128 stands for zero in the data rows.
Here are some points:
[163 120  85 152 104 132  88 108 175 141 140 130]
[172 133 158 133 171 101 145 116  97 151 184  87]
[149 128 124 138 136 126  84 120 111 151 168 162]
[ 85  90 159 134 140 131 149 158 104 108 119 100]
[117 123 138 147 189 146 139 102 107 110 174 117]
[141 163  79 147 119  77  96 162 166 130 106 140]
[128 137 131 132 143 146 157 135 170 137 130 107]
[138 102 112 121 131 117 130  99 119 136 152 131]
[160 128  94 135 113 126 122 134 138 148 109 129]
[140 134 148 144 105 163 127 103  78  99 147 108]
[128 136 140 157 172 153 191 112 114 144 133 123]
[125 185 144 127 112 117  85  58 143 118 160 136]
[119 116 158 112 182 205 219 104  73  69 139  77]
[115 128 127 160 133 113 107 119 133 148 122 122]
[139 158 104 122 116 109 117 168 176 155  69 116]
[113 130 168 152 153 142 116 142 130 130 121 117]
[112 102 147 119 122 117 145 135 145 139 118 115]
Then 13 other points, each followed by its number:
[ 85 120 122 106 141 154 161 107 108  95 140 132] 0
[139 143 109 102 108 128 161 134  85 138 116 123] 1
[124 108 140 149 100 130 142 127  87 105 133 113] 2
[122 130 106 115  97 126  84 183 148  96 122 104] 3
[114 100 134 122 124 143 118 160 125 117 128 147] 4
[137 103 116 120 117 111  74 147 142 117 128 169] 5
[138 141 163 162 147 155 147 127 133 139 117 138] 6
[137 143 103 126 118  96 100 107 112 122 104 116] 7
[116  98  88 121  83 125 103  99 157 137 163 150] 8
[116 117 142 124 129 147 142 151 119 145 125 110] 9
[118 160 102 150 134 138 119 104  99 154 161 124] 10
[ 74 130 145 157 139 122 137 133  83 135 149 125] 11
[131  79 113  99 152 141 151  88 100 121 134 121] 12
Which three of these numbered points are nearest to each point below, looking only along the 5 directions in which the first points spread most? Their numbers follow each, nearest first.
[123 136 127 147 129 129 156  63 110 145 157 136] > 10 6 12
[ 97 127 164 136 147 128 148 119  81 147 106 128] > 11 9 6
[103  92 166 128 143 186 144 139 132  99 131 136] > 0 2 9
[113 132 168 121 114 117 168 159 147 121  82 105] > 9 6 4
[113 126 141 103 116 135 125  98 114 116 141 145] > 2 10 0
[155 155 126 114  80 120  93 172 119 102  93 143] > 3 7 5
[217 136 129 111 132 143 147 144 139 107 102 115] > 1 6 9
